In the rows, 128 means zero.
Turns in one plane each, and the order they were made in; the first pair answered:
turn q749:
[167 106 134 122  78 107 107 169] |-> [189  85 130 141 128 106 146  99]
[138 136 125 144 101 112 104 143] |-> [153 122 123 156 125 110 121 108]
[143 127 123 135 107 134  99 132] |-> [152 119 121 143 129 135 116 104]
[ 96 123 133 118 109 130 146 159] |-> [125  99 136 136  97 121 137 153]
turn q574:
[132 128 141 134 147 138 146 113] |-> [132 135 137 141 146 136 142 109]
[ 77 158 116 135 139 108 142 106] |-> [ 87 126 134  96 142 114 170 121]
[114 119 147 120  80 149 113 162] |-> [146  98 150 120  79 138 119 150]
turn q41:
[121 135 108 111 138  87  96 105] |-> [106 137 110  98 154  99 117 102]
[114 111 142 199 132 151 119 110] |-> [175 118 125 145  93  98  89 146]
[165 114 131 195 103 114  73  97] |-> [194 123 125  67 110  84 107 134]
Then:
(two turns a pair)
[136 129 138 156 105 133  92 152] |-> [108 146 134 168 133 149 107 130]  q749 then q574
[135 111 141 133 119 125 128 117] |-> [133 127 135 140 118 119 115 114]  q41 then q574
[ 90 105 123  56 129 117 149 209] |-> [163  73 106  86 181  83 178 111]  q574 then q749
[100 134 123  76 145 140 164 129] |-> [ 75 138 129 161 115 158 122 134]  q41 then q749
[140 110 136 175 129 134 136 106] |-> [144 141 120 172 112 116 110 115]  q749 then q41
[196 117 113 107 113 101 122 106] |-> [133 109 129 155 154 157 157  70]  q41 then q41
[120 153 132 148 113 130 148 171] |-> [163 124 134 154 114 111 151 153]  q574 then q574
[ 86 166 146 107 149 162 137 139] |-> [120 148 146 181 113 148  87 131]  q41 then q749
[103 126 144  98 102 109 130 124] |-> [129 105 146 116 111 104 136  99]  q749 then q749
[119 174 111  64 142 121 128 145] |-> [108 168 113 180 125 135  83 118]  q41 then q41
[159 143 121 151  92 107  96 132] |-> [161 127 129 160  93 114 100 131]  q574 then q749
[127 153 118 108 142 129 130 111] |-> [134 153 116 137 127 124 110 107]  q41 then q41
[173 127 123  81 124  93 127 135] |-> [163 159 105 122 139  88 115  97]  q574 then q749
[118 154 124 191 133 141  88 138] |-> [129 107 151 159 111 151  99 181]  q574 then q749
[105 144 135  84 160 145 168 120] |-> [ 75 139 151 124 128 168 138 152]  q749 then q41
[ 85 134 135 133 111 146 115 141] |-> [104 138 131 105 104 131 110 155]  q41 then q41
[151 113 119 126  67  97 104 149] |-> [108 139 118  66  99 116 143 159]  q574 then q41
[154 125 108 137 137  91 148 110] |-> [114 164 102 145 123 102 124 135]  q574 then q749
[128 144 122 126 135 124 137 110] |-> [115 147 125 122 133 132 137 120]  q41 then q574
[121 103 152 117 108 150 138 167] |-> [157  88 146 109 120 131 148 146]  q574 then q41
[139 153 122 108 130 122 114 129] |-> [115 146 131 116 146 143 136 121]  q574 then q41
[117 134 125 136 137 138 105 139] |-> [119 118 136 133 137 146 113 142]  q574 then q41
[124 180 123  79 130 134 160 140] |-> [130 177 121 179 101 132 107 123]  q41 then q41
[159 108 132 152 115 112 147 106] |-> [114 158 122 169 117 124 130 111]  q574 then q749
[127 106 146 104 150 115 133 128] |-> [114 109 145 147 151 124 123 110]  q41 then q574
[ 39 142 127 113 128 172 125 143] |-> [144  57 141 180  93 135  96 118]  q749 then q749
[135  71 180 192 127 151 105 158] |-> [ 71 119 167 155 185 177 151 132]  q749 then q749
[ 87 176 124 126 120 145 126 183] |-> [180  99 131 189 129 119 128 115]  q749 then q749
[ 86 145 123  92 148 151 151 140] |-> [ 87 107 145 123 137 170 153 147]  q41 then q574
[ 79 155 131  66 138 153 136 178] |-> [161  91 137  57 157 124 165 137]  q574 then q749
[109 137 134 112 130 132 108 121] |-> [120 124 139 112 118 127 104 130]  q749 then q574
[126 107 166 148 119 198 136 148] |-> [135 108 159 147 152 194 158 111]  q574 then q749
[120 109 146 131 149 150 167 118] |-> [151  91 148 122 135 133 157 126]  q749 then q574
[118 132 137 112 142 185 126 126] |-> [128 127 140 123 115 179 101 147]  q749 then q41
[125 197  58 134 137  73 108  82] |-> [ 95 185  79  54 155  98 159 114]  q41 then q574
[141 101 141  86 128 118 137 119] |-> [132  96 143 156 119 130 113 101]  q41 then q41
[167 108 134 133 168 118 170 111] |-> [ 93 175 120 151 164 140 146 126]  q574 then q574
[150 137 120 109 132 102 123 121] |-> [141 149 118 122 127 103 110 124]  q574 then q749
[ 94 175 113 147  87 138  84 174] |-> [155 114 129  60 101 122 137 184]  q41 then q574
[172 107 137 146 150 127 177  38] |-> [ 65 216 115 147 118 149 125  99]  q574 then q749
[107  97 141 137 114 143 137 153] |-> [114  95 138 142 134 145 151 128]  q749 then q749
[130 112 133 151 145 125 134  93] |-> [ 92 123 140 128 144 146 144 118]  q574 then q574
[127 152 145 115 167 130  99 119] |-> [120 142 155 134 168 142 101 116]  q574 then q41
[145 150 122 115 103  99  97 153] |-> [ 97 147 134  87 140 135 145 150]  q574 then q41
[134 137 111  93 123 103 136 118] |-> [ 94 147 120 107 113 128 129 141]  q41 then q749
[141 128 127 143 106 114 105 142] |-> [109 150 121 155 131 129 117 120]  q749 then q574
[134 128 120 143 101 119 130 115] |-> [119 128 125 117 122 132 158 115]  q41 then q41
[156 104 109 193 160 103 101  81] |-> [138 157  87 177 152  89  79  94]  q749 then q41
[ 94  94 170 154 136 165 130 156] |-> [124 101 160 162 101 135  90 172]  q41 then q574
[137 102 141 118 106 136 125 168] |-> [163  87 138 143 120 128 130 134]  q41 then q574
[ 48 113 154 140 165 196 183 117] |-> [ 74 124 152 169  65 164  90 195]  q749 then q41
[ 95 142 140 139 112 125 138 148] |-> [115 121 145 148  99 120 133 151]  q749 then q574
[216 122 115 154  84  50 122 119] |-> [174 144 105 147 165  78 185  49]  q749 then q41
[173  97 154 148 149 105 128 116] |-> [116 161 134 174 156 116 106 111]  q574 then q749
[153  94 168  89 143 138 172 125] |-> [174  90 162 172 108 123 116 119]  q41 then q41
[131 137 110 156 102 107  80 127] |-> [111 148 104 148 152 118 121  82]  q749 then q749
[123 110 131 126 118 143 125 138] |-> [129 107 126 131 133 138 132 112]  q574 then q749
[143 126 162 123 141 113 143 139] |-> [131 136 160 116 141 116 145 144]  q749 then q749
[114 133 162  98 156 146 127 145] |-> [156 135 145 150 155 117  98 105]  q574 then q574
[133 153 134 138 113 133 125 135] |-> [151 145 135 116 119 124 135 134]  q749 then q41
[113 121 130 107 132 148 122 104] |-> [113 125 126 130 124 148 107 100]  q41 then q749
[126 132 108 128  99  85 161 150] |-> [108 134 111 121 119 100 182 139]  q574 then q41
[192 140 103 123 179  94 142  57] |-> [120 205 104  70 113 108  94 171]  q749 then q749
[113 146 122 133 120 118 117 114] |-> [ 99 135 132 133 119 134 126 121]  q574 then q41
[138  69 152 115 119 156 143 137] |-> [102 134 122 180 113 151  94 117]  q574 then q574
[100 144 133 123 138 158 106 162] |-> [123  96 151 135 149 167 129 146]  q574 then q41
[132 165 123 147 128 115 126 120] |-> [107 160 135 144 125 135 133 134]  q574 then q41
[133  77 138 154 144 147 148 101] |-> [ 76 127 136 115 119 161 131 164]  q749 then q749
[153 151  93  82 141  84 127 136] |-> [134 169  88  88 139  89 120 139]  q574 then q574
[125 131 127 143 152 132 153  97] |-> [104 157 124 158 121 133 118 128]  q749 then q41
[118 101 137 183 114 120 116 112] |-> [146 123 121 160 104  86 100 116]  q749 then q41
[126 141 121 100 174 120 160  93] |-> [141 136 132  99  94 105 100 172]  q749 then q749
[133 105 138 162 110 148 120 119] |-> [115 115 137 163 118 155 126 116]  q574 then q749
[170  84 139 167  66 128  83 159] |-> [103 117 146 136  68 162  94 200]  q574 then q574
[121 141 139 100 152 116 145 115] |-> [145 124 147 112 112 105 113 147]  q749 then q749
[122 108 142 175 130 160 115 104] |-> [ 85 140 140 150 128 170 112 130]  q749 then q749
[137 137 139  81 111 129 126 175] |-> [104 130 147 178 116 161 113 144]  q41 then q41
[187  88 144  77 107 105 144 146] |-> [100 199 109 147  98 118  83 140]  q574 then q574
[116 136 131 107  98 127 109 177] |-> [159  98 127 140 152 120 147  91]  q749 then q749
[123 156 119  89 156 125 136  98] |-> [116 141 124 140 160 139 132  77]  q574 then q41
[134 110 134 126 146 134 133  92] |-> [156 111 129 117 130 115 116 103]  q41 then q41
[133 138 113 171 129 125 153  96] |-> [ 97 155 121 151 101 140 135 151]  q574 then q749
[149 143 128 121 114 111 118 143] |-> [155 128 130 113 138 115 144 121]  q41 then q574
[169  96 136 117 124 120 125 129] |-> [ 99 159 124 135 120 141 103 142]  q574 then q574
[181 137 114 129 116 102 115 129] |-> [118 165 123  98 116 133 126 165]  q574 then q574
[ 80 182 124 101 157 143 150 120] |-> [ 97 171 125 181 108 134  92 130]  q41 then q749
[102 133 122 164 147 139 135  94] |-> [150 140 109  87 125  96 127 126]  q41 then q41
[147 137 113 113 167 134 121  69] |-> [162 139 110 119 150 118 104  75]  q41 then q41
[141  64 140 120 135 151 145 141] |-> [139  91 125 184 126 142 107 118]  q41 then q574
[167 126 106 178  97  95  72 117] |-> [ 94 115 142  73 103 149 133 193]  q574 then q574
[141 140 132 154  78 111  85 159] |-> [188 118 127  96 122  87 135 118]  q749 then q41
[ 80 144 159 121 140 166 136 149] |-> [132 121 157 187 117 143  98 125]  q41 then q749
[121 112 138 113 139 136 157 139] |-> [110 111 140 145 126 145 140 143]  q749 then q41
[ 67 114 144 104 162 167 180 129] |-> [162 119 122 136  73  86  77 163]  q41 then q41
[166  81 141 155 121 151 107 109] |-> [162  99 131  96 159 147 145  93]  q41 then q749
[162 118 118 166 151  94 133  57] |-> [ 95 150 124  86 175 126 175  92]  q749 then q574
[139 161 101 167 118 101  84  99] |-> [ 99 162 112  88 168 130 154  98]  q41 then q41
[117 116 125 161 156 124 160  84] |-> [ 95 154 115 179 114 119 109 124]  q749 then q41
[ 98 127 141  67 129 144 149 168] |-> [118 122 136 178  88 132  83 155]  q41 then q41
[133 143 125  90 146 122 146 137] |-> [136 130 130 124 163 131 154 106]  q574 then q41
[ 81 146 139 139 129 169 133 121] |-> [119 138 139 119  83 140 100 161]  q749 then q41
[129 129 138 117 113 146 108 142] |-> [132 118 142 105 124 151 126 135]  q574 then q41
